rotation ticks, each row followed by its count of ticks:
The counts run from 0 to 377.
[ -9.4  17.9  43.5   5.3 -23.0   5.7 -16.8   5.1 -21.2  12.2  17.7  28.8
   0.9 -14.3 -19.9 -15.4 -10.5  19.3 -41.8  28.9 -39.0 -16.6  -7.6  -2.1
  21.3 -16.6 -10.1   8.5 -16.3   2.0 -12.3  10.1] -> 47
[  7.4 -27.7 -16.6 -20.1  11.6   6.0 -19.9  34.7  21.9  -3.3 -18.9 -18.3
   4.8  36.4  -0.7   2.0 -20.6  16.1  -1.6 -10.3   6.3 -35.1   3.8 -46.1
   9.8 -27.2 -19.5 -19.0 -12.8  -7.3 -10.8   0.1] -> 207
[-13.9  19.1   1.3  10.9 -10.9  -7.5  23.9  13.6 -24.1   1.5  56.8  21.4
   2.7   7.9 -16.4  13.6 -21.5   0.9 -19.9  20.1   1.8 -16.5   3.0  -9.1
   0.5  -9.7   7.8 -20.2  28.6  -4.2 -34.9  -6.1] -> 86
[-23.8  -4.3 -22.5 -15.7  -1.1  14.6  61.1  -4.7   4.6 -10.5  -1.1 -10.0
 -23.5   4.1  -6.5  19.1   3.7  -2.6 -18.7  20.5   5.2  11.8  27.7   2.4
   0.1   8.5  44.8  21.1  19.2 -17.5   7.8  12.8] -> 89
[ 32.3 -12.3  -2.9 -18.1   3.7  -2.1  18.4   1.0   4.6   4.4   7.8   1.3
  23.9   9.7 -33.2 -13.2 -12.5 -26.4 -11.0 -12.1  -7.2 -10.3   8.7 -38.5
 -12.5 -23.1  20.1  12.5  12.1 -18.8 -11.4  43.8] -> 78
[ -9.7  -9.2   7.3  -6.0  -9.7  -5.0 -26.0  -6.6   6.1 -45.4  16.7 -24.9
  15.3  16.3  -8.6 -11.4 -22.0  34.7  10.2  -1.4 -44.4 -27.3  19.0  -3.0
 -28.3   2.2 -24.6   0.8   1.8  -8.1  27.6   5.7] -> 351
[-45.8 -16.8 -12.0 -13.0   5.6 -11.2   8.5 -30.4   9.2 -59.3   6.0  28.7
   6.0 -24.4  -3.6 -10.0  -1.6  21.7  -2.9  17.7  -2.4  11.2 -31.3  -4.4
   3.8   5.5  10.1  -1.6  -1.2   9.1  -6.7 -16.8] -> 355
[ 10.8   5.2 -29.4   8.9 -41.3   1.8  12.2 -26.9  -8.3  12.9  -1.5 -27.6
   6.4  14.1  18.2 -35.2  -9.8   9.3  13.2   4.6   2.6  28.6  38.0  19.6
 -25.4  11.2   3.6   9.8  39.1   5.0  22.2  -1.0] -> 299
[ -7.8 -14.4   5.8  -7.5 -12.8 -11.8  -5.2  -4.7   9.2 -26.0  35.2   9.6
  23.2   7.0  -7.2 -17.6 -29.1  -4.8 -24.8   8.0 -38.0 -19.6  -5.9  -5.4
  11.3 -40.9 -33.8 -22.8  16.1   2.4 -12.1  17.1] -> 212
[-13.9 -11.3 -11.2 -12.9   9.5   4.9 -38.1 -26.6  17.5  30.8 -31.4  20.7
  -4.5   2.7  23.7 -16.1  -7.1 -12.4  26.5  30.4  24.9  -5.3 -22.1  19.2
  10.8  -0.9 -20.6   0.9   5.5 -14.4 -16.7  -6.2] -> 31
[  0.4  18.1 -17.2   7.0   2.3  -3.1  10.2 -32.3  -0.1   2.8 -12.3  -3.0
 -30.8 -37.2 -20.5 -32.8  10.1  18.5 -34.6  -9.9  13.1 -13.0  25.2  27.0
  14.9   7.8   6.8  -2.2 -35.6  21.2  20.7 -23.9] -> 330
[ -2.8  19.4  19.4 -33.8 -16.1 -17.7 -20.7 -21.8 -18.5 -34.1  17.5  -1.8
  22.2 -14.8 -20.4  -6.4 -18.0  15.0  21.6  22.3 -29.3   3.5 -23.7   5.5
   5.4 -20.6  -5.2 -14.4 -27.6   7.4 -22.0  -5.4] -> 9
[-19.3 -21.2 -10.1  -1.1  11.3  14.3  -9.1   8.6  19.8  -3.7   7.7  25.6
   6.1  19.7 -10.0  23.6  11.1  35.8  13.3  31.6   1.8  -8.9   6.4 -43.6
 -12.7  -5.5   0.1 -18.0  25.1 -13.3 -25.2   7.0] -> 220
[ 25.4  13.8   5.2   1.9   5.0 -32.1 -13.7 -22.2 -22.2 -28.1  43.2  -4.8
  26.4 -17.2 -19.9  -8.5 -11.8 -13.6  24.4  -7.8 -20.9   2.7  -4.6  21.6
 -30.8  11.5 -19.2   1.3   8.7   4.6   9.7 -26.4] -> 148
[ 21.8   5.9  17.9   0.8  -5.5   7.1  17.7  27.8 -17.7  42.9   4.4 -10.6
  -4.1  10.3 -25.0  20.7  16.5   6.1 -10.5  -0.7  -7.5  -0.6  26.3 -18.0
   8.6 -21.4  17.5 -17.7 -23.5 -16.0 -22.6  49.8] -> 257
[ 38.1  -7.7  -7.3 -50.6  18.3   1.8  16.7 -29.4   8.4 -24.5  -9.1  12.6
  -3.2  -9.4 -13.0 -10.6  23.9  15.4  16.3  15.4 -48.6  10.0   3.1  -4.9
 -36.6  20.9   3.9  13.1  -4.4 -19.6   3.8 -16.7] -> 14
[ 26.2   7.8 -15.7 -25.2  25.3   0.6  31.1 -11.1 -35.0 -55.9  -7.2 -10.2
  -9.8 -17.4  26.3   2.4   1.4 -19.7  -0.7 -28.4  -3.6  16.3  -1.6  -7.3
 -20.7   7.2  15.2   9.4 -37.6   3.5  15.7   6.4] -> 140
[ -3.1  12.2  -4.2 -11.3 -23.9   1.6  51.3 -19.7   2.5  -7.4  -8.1  -0.4
  -2.2  25.7  -9.9 -12.3  11.0   6.3 -18.0  17.8   4.2  -9.5  45.0  -2.2
  -2.1   6.7  39.5  16.6  17.7 -21.1   8.7  35.6] -> 90
[ 13.4 -13.3  27.6   1.1  -7.5  13.4 -21.7   8.0   4.3  -6.2 -37.7  17.6
 -22.7  12.0  -2.2   5.2  25.9  38.6   6.5  15.5 -43.3 -12.1   4.9 -15.1
 -27.1  -5.4 -10.1 -13.7   1.6  23.3 -24.7   7.0] -> 181
[-15.3 -12.3 -19.2 -15.5  -0.8 -13.0  22.3 -40.3  37.5 -11.8   1.1  23.8
 -35.7   5.2  13.9 -28.6   7.8  -7.0 -33.3   7.3 -10.7 -10.1 -24.4  27.7
  30.2  23.2   6.5   5.0  10.7 -13.2   4.7 -18.1] -> 368
[ 14.5  26.8  20.5  -7.6 -21.9 -12.3  24.4   7.7  -9.0 -22.8 -11.8 -12.4
 -48.0  39.8  17.7  12.3   7.4   6.2   9.1 -14.6 -31.3  -7.2  21.8  21.9
 -17.8   4.0  19.8  -2.0   4.7  25.3   1.0   9.7] -> 307
[-23.1 -21.1 -16.5  25.5  -9.1  23.2   4.4  21.4  -3.7  -1.2   7.9  -8.0
  10.8  30.5  42.0  10.1 -11.1   5.1   8.8  22.3  46.3   9.5   1.6  -5.3
  -6.8  15.0   7.3  -3.9  47.6 -14.3   1.8  17.0] -> 94
[ -3.8 -33.4  -2.1 -13.8 -13.6  14.6  11.1 -21.5   4.2   8.7 -52.0  40.5
 -30.5 -20.2  -8.5 -13.6 -18.8  12.7  -4.8  -3.8  -1.6  -9.5   0.7   2.3
  31.1 -26.2  17.0  29.5   5.9   3.3  -1.7   4.3] -> 38
[-31.0  26.1 -15.6   8.2 -17.3 -14.7   1.4  -2.1 -13.3  18.1  21.2 -15.3
 -16.1  22.8  30.9  24.4 -15.6   7.8  18.6   4.4  -1.8  21.9  -5.6  33.0
  10.1   5.2 -10.8 -39.7  -5.1  11.9 -33.4   4.6] -> 302
[ 17.0   7.3   7.8 -10.0 -17.9 -10.8 -24.3   0.9 -15.5 -12.7  33.3 -34.4
  16.7  14.1  12.1  50.0  -9.7 -42.1 -13.8   3.7  -9.0   8.6  -0.3   1.6
  -8.8 -10.8 -14.8  -8.6   8.5  25.4  14.6 -24.0] -> 276
[ -4.5   3.1 -23.4  15.4  18.2  -4.1  -3.0 -41.3  16.0   5.3   5.3  12.3
  31.1   2.9 -10.7  -6.6  -1.5 -22.6 -11.8  -7.4  -2.4  -2.2  56.8  -0.2
 -28.5  24.6  -4.6   4.1  27.6  22.2   9.3  13.5] -> 286
[ 28.6  -5.8  -0.8 -25.0  17.4  -4.6   6.1  16.7  -8.1  25.7  13.7 -18.7
  26.1  30.5 -25.1   7.5 -12.7 -21.6  -0.1 -10.3 -22.3 -15.3  17.1 -41.9
 -16.9  -5.2   8.3   6.1  -0.3 -33.0 -17.3  23.9] -> 79
[-17.4 -23.6 -13.9  -9.1  19.9  30.4 -27.9   8.4  -9.6 -20.5  -9.5 -26.1
 -11.6 -26.6  21.0   6.0 -31.6   0.2  27.7   8.6 -22.4  -4.5 -11.3 -12.4
 -35.8 -21.8 -36.5  -6.4 -11.5  -4.3  10.0  -8.5] -> 5
[-10.3 -16.2  -8.4   7.9 -15.3   0.1  13.5 -32.7 -25.0 -25.0   0.4 -11.2
  13.7 -26.0 -15.6  39.1  -8.2 -37.9 -16.2 -31.9  33.1  -8.2   3.9  22.0
  14.3 -17.0   5.4 -15.3  -2.9  10.1   9.5  -6.4] -> 278
[  9.2  13.4 -13.8 -12.4   5.0 -28.2  -0.2 -23.5  13.6 -12.6  12.4 -13.8
  -5.1  18.0 -27.3 -24.5   9.4  20.9  22.8 -10.0 -13.1  10.2   5.7 -22.5
 -35.2  20.2  50.3  19.7  -8.7   5.6  -8.6 -15.6] -> 154
[ -5.3  -1.1   2.6 -11.2  -1.3   2.0  -7.5  -1.0 -23.0  -3.2  32.0  21.1
  12.1  -8.8 -20.8   4.0 -36.4  -7.5 -18.1   6.8 -32.0 -36.4 -20.8 -11.7
  13.8 -35.4 -36.7 -24.6  -9.9 -16.4 -29.2   5.8] -> 213
[ 22.4   7.1  -7.8 -22.5  -9.7 -31.6  13.1   2.8  20.0  -0.9 -19.7   0.4
 -23.1  32.5  14.8 -43.2  -0.7  23.1  32.2 -12.2 -22.4  13.5 -12.7   6.2
   8.1  -4.0  14.7  -4.4  -4.0   6.5 -28.4  18.0] -> 167
[ 16.6   0.3   9.7  36.5   6.7 -25.7 -31.0 -19.1  19.0  12.0  15.2   8.1
  14.2  -3.9  -5.6 -40.2  28.2  20.9 -13.9 -18.1 -13.6  16.7  13.0  -4.1
 -20.1  20.3 -24.6  -9.3  -6.1  30.8   1.6   1.6] -> 325
[ 20.8  14.3 -29.4 -20.4  16.0   6.9 -17.7  -1.8  32.4  -4.4 -13.8 -20.1
  -9.3 -12.5  25.5 -46.9   7.6   1.1   6.3  23.1 -11.4  21.2  25.0  -6.2
 -25.7 -10.1 -34.3   4.1   1.9  20.8  26.6 -17.7] -> 337
[-19.1   8.1 -29.0 -18.2   2.3   4.2 -15.4  -5.2 -10.2  -1.6   3.3 -18.8
 -13.5 -18.0  33.6   3.1 -30.7   6.8  -9.4  -4.0   8.0   0.6 -17.9 -15.2
  15.1 -17.8 -23.5 -24.8 -42.4   6.7  -9.8 -17.0] -> 341
[  6.5  13.3  29.9   8.6   3.0 -10.4 -35.8   9.7 -37.1  -2.0   5.8  -6.0
  -1.1   6.6   8.8  14.9  -0.4 -11.5  26.4   2.7 -15.2  -2.9  -3.4  50.5
 -18.4  17.1 -31.2  -5.6  -9.1  23.8 -12.1 -16.4] -> 314
[ 12.5 -22.9 -25.8 -29.2  31.7  19.7 -17.6  -1.3   9.5  -0.4 -24.0  22.8
  28.8 -21.3   7.2 -12.8 -22.3  -9.9  15.7  12.3  13.5  -2.6  16.6  -9.3
   1.6 -19.7 -42.7   4.0   7.2 -19.9  12.4 -10.7] -> 209
[-13.9 -10.6   1.0  12.6   8.5  18.0 -23.5 -12.1 -16.3  11.8 -40.7   3.2
 -17.6  -9.1  37.4  18.9   3.5   5.7  52.5 -11.8  15.9  22.4   7.3  -1.9
 -22.1   0.0   9.0  13.4 -11.2  12.6  -0.6  18.4] -> 310
[-19.7   6.7 -41.1   9.3   6.4  -8.7 -11.0 -41.1  29.8   3.4   0.3   8.2
   2.4   1.3  18.9 -48.2   5.0   1.6   6.5  20.7   9.1  14.9   4.8  14.4
 -28.8  19.8  -4.7  -4.0  23.4  24.9  -4.3 -12.5] -> 159
[ -1.0 -21.0  -3.9   3.7   6.2   3.4 -15.6 -20.7 -10.2 -11.1 -13.3 -25.0
  15.9  -5.7  -5.8  32.0  11.0  -9.8  57.9 -17.7   8.6   9.6  -2.7 -12.8
 -33.7 -11.9 -13.2 -29.0 -19.8  -2.8 -11.2  19.3] -> 144
[  5.2  -2.1  -9.9  -6.2  16.4  -4.6   3.3   6.2  18.8 -22.1   2.0  29.7
 -10.9   6.3  19.6  27.9  30.6  10.9 -41.9 -13.9  39.8  -1.3  -5.1 -34.6
  39.8  -6.1  21.1  -3.5 -10.3 -12.0   3.4  -5.7] -> 63
[ 14.8 -23.5 -15.7 -13.9   6.8   1.7  30.1 -11.7  10.6 -14.3 -11.0  23.2
  24.9   0.7 -21.0 -12.8   1.4 -24.5 -27.6  -7.8   1.3   9.8  20.4 -36.9
  -0.7 -27.8  26.7  22.9  25.0   9.2  -9.8  23.9] -> 77
[-21.7 -23.1 -25.1 -45.9   0.5  11.1  12.9 -11.9  -3.1 -12.9  11.0  19.9
  -2.4 -21.8   3.2  25.7 -32.8   5.9 -19.9   9.6 -13.3   2.1  -1.5 -24.7
  15.4 -14.9  11.2  21.7  -4.3 -18.6   4.4 -33.5] -> 215
